[154 105 109 106 105 141  64 136 124 149 179  84] : Gim
[152 164 164 162 149 107 137 147 143 110 141 107] : geko
[157  81 132 154 149 110 106 105 141  84 137 122] : ler
[113 149 154  81 132 110 106 105 141  51 130 158] : Pes
[106 155 158 110  81 113 149 132 105 141  51 130] : nezef
find: [ 81 132 154 149 110 106 105 141]
ler
find: [154 149 110 106 105 141]
ler
len: [113 149 154  81 132 110 106 105 141  51]
10
order: [105 132 113 130  51 106 110 149 141 154 158  81]
Pes
loc: [155]
nezef, 2
len: [113 149 154  81 132]
5

[117 119 125 134 124 119 126 151 128 138 128 137  83  94 154 124 115 133
 141 152 131 122 122 123 133 137 127 124 132 127 119 140 122 111 109 110
 104 127 150 120 153 132 136 120 123 135 139  95 138 122] : Maro
[119 120 120  98 120 126  99 117 138 141 130 144 129 157 127 107 138 123
 121 106 141 118 128 129 167 117 123 116 121 145 156 126 145 133 125 137
 144 130 127 142  96 142 141 118 132 105 143 118 129 155] : Kog
[104 121  95 149 131 124 121 168 138 131 142 110  92 113 170 134 117 152
 146 184 117 101  96 122 112 127 124 128 154 135 108 128 121  96  94  89
  83 135 168 114 130 139 145 122 118 150 134  70 143 128] : zute
[ 98 119  94 150 130 121 120 177 137 128 144 106  92  88 160 138 117 156
 142 188 114  93  91 100 121 119 133 126 154 133 126 155 113  90  90  83
  79 140 171 105 121 120 149 114 116 149 129  59 152 125] : beru
[148 135 144 115 120 128 137 102 124 125 125 135 150 143 114 118 131 112
 119  90 138 154 134 155 130 127 127 122 109 117 122 110 130 158 154 154
 161 121 100 138 129 131 121 138 133 117 127 166 119 138] : Tobog
find: [ 90 138 154 134 155 130 127 127]
Tobog
find: [119 120 120  98 120 126  99 117 138 141 130 144 129 157 127 107 138 123
 121 106 141 118 128 129 167 117 123 116 121 145 156 126 145 133 125 137
 144 130 127 142  96 142 141 118 132 105 143 118 129 155]
Kog
len: [ 98 119  94 150 130 121 120 177 137 128 144 106  92  88 160 138 117 156
 142 188 114  93  91 100 121 119 133 126 154 133 126 155 113  90  90  83
  79 140 171 105 121 120 149 114 116 149 129  59 152 125]
50
order: [ 83  94  95 104 109 110 111 115 117 119 119 119 120 120 122 122 122 122
 123 123 124 124 124 125 126 127 127 127 128 128 131 132 132 133 133 134
 135 136 137 137 138 138 139 140 141 150 151 152 153 154]
Maro
find: [117 119 125 134 124 119 126 151 128 138 128 137  83  94 154 124 115 133
 141 152 131 122 122 123 133 137 127 124 132 127 119 140 122 111 109 110
 104 127 150 120 153 132 136 120 123 135 139  95 138 122]
Maro

[100 191 131 113 149 156 151 127 187 125 105 114 123 115 151 114 108 127
 120 144 117 125 138 127 115 117 121 134 114 110 154] = Zed
[141 124 131  90 115 141 150 125 117 119 138 114 123 115 140 114 122 125
  81 125 117 125 138 127 115 117 131 134 121 110 129] = voso
[141 124 131 113  89 139 187 129 116 119 130 114 147 108 140 114 136 127
 121 127 123 125 138 127 109 109 131 134 144 110 130] = bepo
[141 126 131 107 128 141 150 133 116 147 140 114 122 107  76 114 144 120
 121 125 117  99 138 168 115 117 139 134 118 149 130] = Tubov
[141 131 152 162 115 157 148  98 121 160 130 114 117 114 150 114 115 127
 121 124 117 125 147 127 153 154 131 134 110 109 130] = piz
[141 124 136 113 115 108 163 127 117 119 133 114 123 126 140 111 122 141
 128 125 117 125 114 127 115 113 131 134 147 106 130] = fam
[141 124 155 114 115 141 105 127 117 122 130 114 118 144 140 153 138 127
 109 125 117  97 160 126 120 154 152 113 124 100 130] = mevu
[117 141 147 125 126 115 106 107 149 118 120 134 138 117 168  99 133 122
 139 144 131  76 128 130 114 141 140 114 116 150 121] = Div
[141 124 132 113 115 134 164 127 117 113 130 114 123  98 140 116 122 111
 121 125 117 125 138 132 115 111 138 134 121 110 130] = movov
[141 140 131 120 115 141 128 127 134 113 130 111 123 143 140 114 122 127
 121 141 128 139 137 126 137 173 128 136 127 115 137] = dul
[141 123 130 113 107 141 156 127 117 102 130 114 142 115 140 116 122 131
 121 125 117 135 138 124 131 117 136 134 107 110 130] = rotom
[145 124 131 113 115 141 151 128 122 110 130 114 156 115 140 114 132 127
 121 125 127 125 138 127 111 114 131 144 121 110 115] = regev
find: [136 134]
rotom
order: [134 118 149 130 141 126 131 107 128 141 150 133 116 147 140 114 122 107
  76 114 144 120 121 125 117  99 138 168 115 117 139]
Tubov

[107 121 124 176 127  90 206 147 149 168 141 118 153 125  84 176  98 135
 144 169  70 128 133 149 122 155  91 113 111  79 107 142 173  73 126 134
 149 109] : fis
[107 121 124 176 127  90 206 147 149 168 141 118 153 125  84 176  98 135
 144 169 150 103 136 124 128 116 183 137 136 141 164 128 151 102 143 140
 151 116] : Dafo
[107 127 144 168 109 112 176  90 121 153 141 122 149 155  70 135  91  84
 149 118 113 126 169  79 125 124 206 149 173 134 128 176 142 107  98 133
  73 147] : Zofi
find: [107 127 144 168 109 112 176  90 121 153 141 122 149 155  70 135  91  84
 149 118 113 126 169  79 125 124 206 149 173 134 128 176 142 107  98 133
  73 147]
Zofi
order: [ 70  73  79  84  90  91  98 107 107 109 111 113 118 121 122 124 125 126
 127 128 133 134 135 141 142 144 147 149 149 149 153 155 168 169 173 176
 176 206]
fis

[146  95 142 153 107 144 111 121 156 124] : bemu
[155 138 143 155 106 143 113 108 122 107] : fod
[146 138 152 154 166 134 124  85 130 106] : Fabo
[133 136 129 133 119 111 116 125 129 135] : kone
[163 141 148 112 115 125 165 114 125 120] : muped
[111 137 129 125 135 133 133 116 117 119] : Poza
[143 140 118 175 141 124  85 118  89 115] : ropo
[138 113  97 122  55 159 120 138 158 127] : bekob
[153 135 143 172  96 136  79 122 103 115] : pupu
[151 136 150 151 126 132 120 111 126 115] : zogas
[150 159 144 166 123 115  89 119  45 113] : Mig
[111 137 129 125 135 133 133 116 129 119] : Dizet
order: [116 135 129 125 133 137 129 111 133 119]
Dizet
order: [133 133 129 116 137 135 117 125 111 119]
Poza
find: [136 129 133 119 111]
kone
find: [143 140 118 175 141 124  85 118  89 115]
ropo

[112  95  93  96 128 149  87] -> puga
[166 197 205 168 165 163 192] -> komu
[165 161 192 168 165  78 114] -> ritir
[210 197 205 168 165 163 192] -> nudi
find: [112  95]
puga
find: [210 197 205 168 165 163 192]
nudi
find: [ 96 128 149]
puga
loc: [93]
puga, 3
len: [165 161]
2
len: [165 161 192 168]
4
len: [210 197 205 168 165 163]
6

[127 115 155 138 144 105  99 124 130 113 124 142 136 133 157 120 129 125
 125] = miz
[136 124 144 115 120 130 125 126 105 129 138 113 142 127  99 124 133 157
 155] = Zezu
[131 129 134 119 123  80 107 123  94 114 123 132 127 130 107 127 139 131
 116] = bini
find: [136 124 144 115 120 130 125 126 105 129]
Zezu
find: [142 136 133]
miz
order: [113 124 144 125 138 105 155 129 133 157 142 115 120 127 124 125 136 130
  99]
miz
len: [127 115 155 138 144 105  99 124 130 113 124 142 136 133 157 120 129 125
 125]
19
order: [ 99 105 113 115 120 124 124 125 126 127 129 130 133 136 138 142 144 155
 157]
Zezu

[141 114 114 123 114 117 115 164 150 155 158 161 110 111  79 101 124  96
  99  87 125 145 143] -> bel
[166 126 124 124 123 177 130 120 138 173 126 124 145 105 146 122 163 151
 165 153 116 159 134] -> Bosop
[175 116 148 161 122 124 122 142 136 172 129 123 112 107 114 131 134 116
  99  98 137 152 159] -> novo
[ 99 135 119 118 128 117 137 122 124  54 117 149 107 169 114 141  90 130
 150 118 117  79 130] -> Liga
[101  88 146  95 125 107 149 130 149 114  90 105 117 142 125 103 133  78
 129  85 153 121 141] -> zene
[149 103 121  96 107 144 143 122 128 161 128 185 180 125 157 124 137 125
 152 141 123 146  70] -> kifal
[ 95 149 114 121 133 117  88 153 129 141 146 125  91 105  78  85 125 101
 103 107 130 142 149] -> Puvet
[175 147 142 127 123 143 134 123 135 189 123 121 144 116 144 127 167 124
 135 130 125 162 137] -> vub
[171 122 127 132 118 119 121 126 170 166 127 135 112 109  82 125 143 121
  73  93 129 151 140] -> Fitud
[162  96 136 140 122 150 117 142 127 180 156 123 127  81 133 124 131 118
 118 118 151 155 145] -> Fela
find: [131 134 116]
novo
len: [175 116 148 161 122 124 122 142 136 172 129 123 112 107 114 131 134 116
  99  98 137 152 159]
23
order: [117 133  88 107 142 149  78 153 101 105  91 146  95 114 129 141 130  85
 121 103 125 149 125]
Puvet

[122  96 156 113 141] : sizo
[140 129  97 117 130] : kobub
[117 130 140  97 130] : vuro
[131 129 117 133 124] : falo
[124 102 123 134 132] : Para
[133 102 124 123 134] : zar
order: [134 123 102 133 124]
zar
find: [133 102 124 123]
zar
order: [134 123 124 102 133]
zar
len: [133 102 124 123 134]
5
order: [130 140  97 130 117]
vuro
find: [140 129  97 117 130]
kobub
len: [122  96 156 113 141]
5

